One vector is turned by the same rotation once a tick. Each row is the vector after some number of ticks, and that number follows the row.
The counts run from 0 to 779.
[ 65  -7  -8 -22   8  -5  -8   9 -17 -14   9 -40  -6  -4  -4 -10  -8 -14
  11 -10  18  36   6 -20  -6  13  -7  11   4 -43  -8  -9  -8  20  63 -14
  33 -16  14  46  14  23  17  24  23  -9  -3 -16   9 -11 -24 -27  -5  12
   8  11   8  -7  -7 -11  21  -3]
12
[ 23  -1 -15   2 -19   5  15  -5 -27  10  14 -15   3 -37 -18  -8   4  -6
 -10 -38  12  24  -9 -16  31 -13 -33  28  -2  -6 -10  14 -20  12  46   0
  16 -43   7  -1 -18   7  16  44  12   6 -34 -14 -15  19 -25 -37 -31 -10
 -11  23  -7 -22  20   4  14 -34]
168
[  7 -15   1  30 -27   3  16   9 -15  15   3 -21   9  -9   3 -13  11 -23
   9 -32  -1  23  -9 -17  24   0 -29  28  -4  -8 -14   5 -22  13  46  -7
  13 -49  -2 -16 -16   8  36  27  -3  14  -8  11 -19  18 -21 -40 -11  -7
 -24   4 -31 -13  27  14  38 -32]
562
[ 32  -6   2 -27  -2  -2  10 -21 -18  20  -1 -42  -2 -27  -9  20  -3 -25
  18 -22  26  27 -37   3 -25 -14 -12  -4  32 -18 -18  -1  29  21  31  -7
  31  -6  -4  50   8  20 -15  17  19  -8   3 -15  15 -10 -40 -16   2 -10
  42 -18  11 -21 -18 -20 -20   0]
606
[ 33 -13   4  -9 -25  15  29 -18 -21  30 -12 -19  26 -14   8 -29  23   6
  18 -32   8  -6 -24  -8  20 -31 -38  29   8  10 -23  19 -18 -12  27 -11
  21 -29 -14   6  -7 -17 -21  35  16  10  -7  17 -22  42 -29 -12  -7 -15
  26  -6 -12 -16  35 -14  -6 -29]
260
[ 25 -23  22  13 -36   0  11   4  11   4  -5 -42  20   4  25 -20 -15 -23
  30 -14  12  12 -12   0 -26   6 -15 -14  27 -41  -4  -1   7  -8  46   4
  23 -24  -5  10   4   5  13  36  28  19  24  29  -8   2 -46 -10  17 -35
  24 -20 -18  -7   0 -28  10   3]
230
[ 27  -9   0  18  -6   7  14  -4 -15  33  -1 -26  41  25  24 -28  -7 -19
  41  -8  12  24 -29 -10   1  21 -27   9  13  -2 -28  12 -16  11  34 -14
  15 -37 -17   0   8   5   6  13   8   6   9  47 -13  13  -8 -22  18 -19
  -8 -25 -50 -16  26  -2  36 -18]
548
[ -3 -33  25   4 -33  24  13 -10 -10  40 -19 -23   0 -17  21 -15  37   5
  14 -42 -10  30 -17 -19   2 -21 -22  30   6 -14 -18  13  -7   5  19  -2
  42 -38  -5  -6  -5  -2   8  37  -7  21   5   0 -10  40 -41 -24  -5   6
  33  -4   6  -8  12 -13  13 -27]
264
[ 36 -10   5  -8  -5 -13  -2  11  -6   6   1 -50  -2  -3   6   7 -23 -35
  22  -8  20  30  -3 -12 -41  16  -6  -3  15 -48 -17  -6  14  20  51   6
  25 -30  -1  35   6  34  23   4  18 -11   7  -2  11 -20 -34 -27   9   5
   7 -19  -1  -8 -22 -16  28   8]
216
[ 37   1 -13  -8  -6  -5  -1   2  -7  20 -19 -21  35  22  13 -23 -30 -17
  17  -9  31  27 -25   6 -14  15 -36  -3  23 -15 -31   1 -15  14  34  -6
  15 -39 -12  22  -6  13  15  25  26   8  -7  40 -13  -4 -21 -11  16 -35
  -8 -23 -35 -23  13 -16  36  -8]
136
[ -7 -19  12  -9 -18  25  24 -32  -8  40 -13 -32   9 -21  18  -3  12  14
  18 -31  20  31 -40 -16  -3 -32 -36  21  13   0 -29  28  -5   3   4 -20
  33 -21  -4  13   2  -3 -21  45   3   7   8  11  -7  28 -36 -18  -4 -13
  44   3   1 -14   2 -18  -7 -25]
675
[  9 -24  16  -3 -22   6  -5  11 -12  37 -26 -36   3  -1  27  -5 -15  -7
  22 -35  16  34 -11  -5 -34   0 -24   1  24 -40 -22   4  -7  12  17   4
  28 -50  -8   5 -14  12  14  15   8  24   5  34  -7  13 -40 -14   6 -21
  21 -12 -10  -7   0 -16  23  -7]
43
[ 53 -20  -6   4  16  -2  -1   9 -26  23 -20 -25  12  19   4 -22  33  -2
  24 -29  13  33  -6 -17  21  13 -25  17  22  -9 -40  -4 -23  32  33 -19
  41 -20  -7  24   9   9   3  26  31   7   0  26 -13  -1  -8 -16  -9  16
   3 -13 -34 -23  33   6  17 -15]
343
[-25 -24   9  40 -33  -1  49 -19 -12  45   1 -31  12 -26   5   1  27 -31
  18 -36   0   4 -35 -12   8  -9 -23  10  13  -4 -17   9   8   9  23  -7
  15 -30 -10 -12 -15  18   7  26   0   7   9   2  -9  15 -34 -37  -4 -17
  14  -9 -30 -22  21  12  -4 -10]
469
[ 17  -1 -11 -11   6  14   8 -14 -45  34  25 -36  -8 -38  -4  23 -12 -14
  18 -29  30  34 -30 -21   3 -14 -31  25  -5   4 -25  27  -3  31  31 -28
  11 -33   6  11 -13  27  -9   8  -6  -4  -7   1  13  14   5 -40 -18   0
  19  18 -15 -14  -1   8   5 -40]
682
[ 17  -9  -2 -26  -1  14  14 -18 -20  16  24 -37   0 -44   3  17 -16   2
   2 -25  30  35 -17 -27  -1 -26 -27  28  -2  -9 -16  26  -9  11  40 -24
  22 -27   4  30   0  20 -13  32   0 -13 -14 -18  10  18 -24 -41 -24   5
  29  18  21  -8 -18  -9  -3 -30]
182
[ 46  -9 -20  -8  15 -15  23  10 -20   8  10 -44  29   9  -3 -14 -36 -30
  27   4  40   4  -6 -11 -13  20 -17   8   7 -18 -27  -2  -4  14  57 -23
   6 -26  -7  39  -5  40   3   0  17 -23  12   8  14 -15 -15 -23   9  -5
  -6  -8 -28  -8  -6 -13  28  -4]
220
[ 11  -7  -6  17 -12  15  30 -35 -32  14  10 -20  20 -19 -13 -10  40 -13
  17 -33   7  19 -41 -13  45 -15 -36  28   1  24 -21   8 -12  17  38 -27
  15 -17   1  -2  -4  -6  -6  36   2  -3   1 -15  -7  12 -11 -28 -14  -8
   8   0 -26 -26  27  12  -2 -33]
172
[ 45 -24  19 -14 -21  12   1  -5 -20  14 -36 -33   9   0   5 -25  14  -7
  29 -38  11  17 -14  16 -21  -9 -26  -5  31 -34 -13 -14  -5  -1  33   1
  32 -26 -10  22  -2  -4  -4  23  21  25  20  22  -5  20 -45  10   9 -16
  38 -15 -21  -8   5 -36  -4  -3]
434
[ -1  -8  -5   7 -19 -12  31 -11 -20  17  19 -31   1 -38 -18  11  -8 -45
   2 -20  16  23 -21 -17  -1   9  -5  21 -10 -18 -13   1  15  25  51   3
   9 -44   1  12  -3  37  24  15  -7 -16 -18 -35   5  -6 -33 -56 -15  -2
 -13  -2   6 -18 -14  10  29 -17]
389
[ 26  12 -20 -27   5   5   5 -18 -13  15  22 -30  23 -22  -4  16 -35 -28
  11 -13  33  44 -46  -1 -22   0 -17   5   4  -6 -14  12  14  28  47  -7
  18 -36  -4  34   8  24   5  14   3 -23 -18 -14  10  -4 -14 -32  -2 -22
   3 -12  14 -25 -24 -13  31 -18]
700
[ 30 -15  -3  10  -5 -14  33  -4   5  23 -25 -30  37  30  15 -38  19 -34
  22  -1  11   8 -20   3  -4  23  -4   6  16 -12 -25 -14   5   4  44   0
  33 -24 -16  26  15  19   8  22  26  -4   8   6  -7 -14 -40  -8  22  -1
  -3 -44 -24 -22   9 -26  36  11]
225
[ 12 -12 -18   1  -6  11  22 -18 -31  11  16 -31   5 -29 -16  -2  12  -6
   2 -25  23  33 -25 -18  37 -13 -40  32 -12  16 -18  20 -22  17  44 -37
  18 -33   8  10 -12   8   5  36  -2  -7  -5 -18  -3   9 -11 -41 -18  -1
  -3  28 -20 -16   8  12   9 -35]
580
[  3  -5  -8   2 -11   4  26 -27   3  -2  34 -37  15 -39   4  11 -19   0
   5 -18  30  43 -33 -26   7 -16 -33  14   3 -14 -10  29  -9  13  38 -28
  18 -17  10  18   2  12  11  55  -1 -10  -9 -14  -8  -8 -19 -47 -18 -19
   9  25  -1 -17 -13   0   9 -24]
80
[ 32 -17  10  13 -26 -11  28  12 -12  35  -6 -42  18 -20  16  -1 -13 -21
  25 -26  16 -15   4 -15 -24  10 -20 -14  33 -21 -23   2   5  -5  29  -1
  22 -27 -20  17 -10  30 -11  34  34   7   3  33  -9   6 -25 -30  -9 -25
  24 -15 -32 -14  24   6 -24   6]
143
[ -3 -23   4  -6 -14  11  29  -8 -15  61   8 -36  16 -31  24  14 -25   2
  16 -20  28  19 -23 -27 -30 -15 -26  26   3  -6 -33  33   2   5  17 -14
  16 -44 -11  12 -17  29 -16  22  -7  -1  -2  19   3  23 -21 -40 -14  -5
  33   2  -6  -6   0  -4   0 -19]
369
[ 51 -18   1  -1   9  11   3  -3 -22  28 -14 -25  20  22  25 -31  34   8
  37 -16   5  25 -17 -18  14   3 -28  20  16   0 -36   6 -23  16  35 -23
  35 -17 -13  18  19  -5  -7  26  28   9  14  38 -13  22  -4  -6   8   8
  18 -17 -33 -10  33  -6  18 -16]
344
[ 27  -6  14 -29 -13  16  18 -27 -10  21  11 -40   6 -34  14  11   5   2
  15 -24  12  28 -34 -18 -13 -32 -23  16   7  -8 -15  26  10   3  27  -4
  34 -22  -1  30  23   9 -19  35   6  -7  -8 -20   4  21 -34 -23 -16   1
  49  -5  33 -13 -16 -17 -17 -15]
590
[ 30  14 -13 -24  -9  22  12 -22 -49  22  -2 -16   7 -35 -21  13  -2 -27
  14 -41  15  18 -41  10   7 -21 -32  25   5  11 -21   4   3  25  43  12
   8 -43 -13  13  -8   6 -11   5  -6  -1 -35 -18   5  30 -17 -17 -14 -16
   3 -12   7 -23  13 -13  15 -36]
685
[ 42 -21  27 -10 -26  10   4  11 -18  41 -24 -23  -1  -7  25 -15  22  -7
  28 -38  -7  15   5 -15 -14 -16 -15  20  17 -29 -17   1  -9  -1  25  18
  38 -37 -20   3   6   1  -3  23  11  26   1  25 -12  46 -41  -8  -5   0
  35 -12  -6  -3  23 -17  -1  -9]
349
[ 53 -24  18   2 -31  -8  13  13 -22  -1 -18 -33  -8 -14   3 -23  15 -19
  20 -32  -2  -9  23  -7  -2   0 -14   5  15 -43   9 -16  -8 -11  55  11
  25 -25  -4  17   0  11  15  28  28  18  14   5  -4  17 -51 -16  -7   2
  22   4  -8   1  19 -20  -6  -4]
333
[  5 -31   0   0  -6  23  10 -15 -17  39  11 -34  -5 -21  19   7   2  12
  15 -34  28  45 -24 -33  -3 -19 -32  23   2  -8 -29  32 -19  18  17 -31
  33 -27   6  13  -9  13  -3  37  -2   6   7  11  -1  16 -19 -39 -22  -1
  33  28 -11  -9  -3   0   2 -25]
267
[ 50 -18   4  -8  -4   3 -16  28 -44   9 -16 -41 -24  -4  -3   0   1 -20
  26 -38  16  32  14  -6 -16  11 -18   3  21 -47  -5 -16  -6  27  49  -5
  28 -38   1  22  -8  24  25   3  21  19  13  12   3   2 -27 -15  -3  12
  16   7 -21  -3   5 -10  11  -7]
28
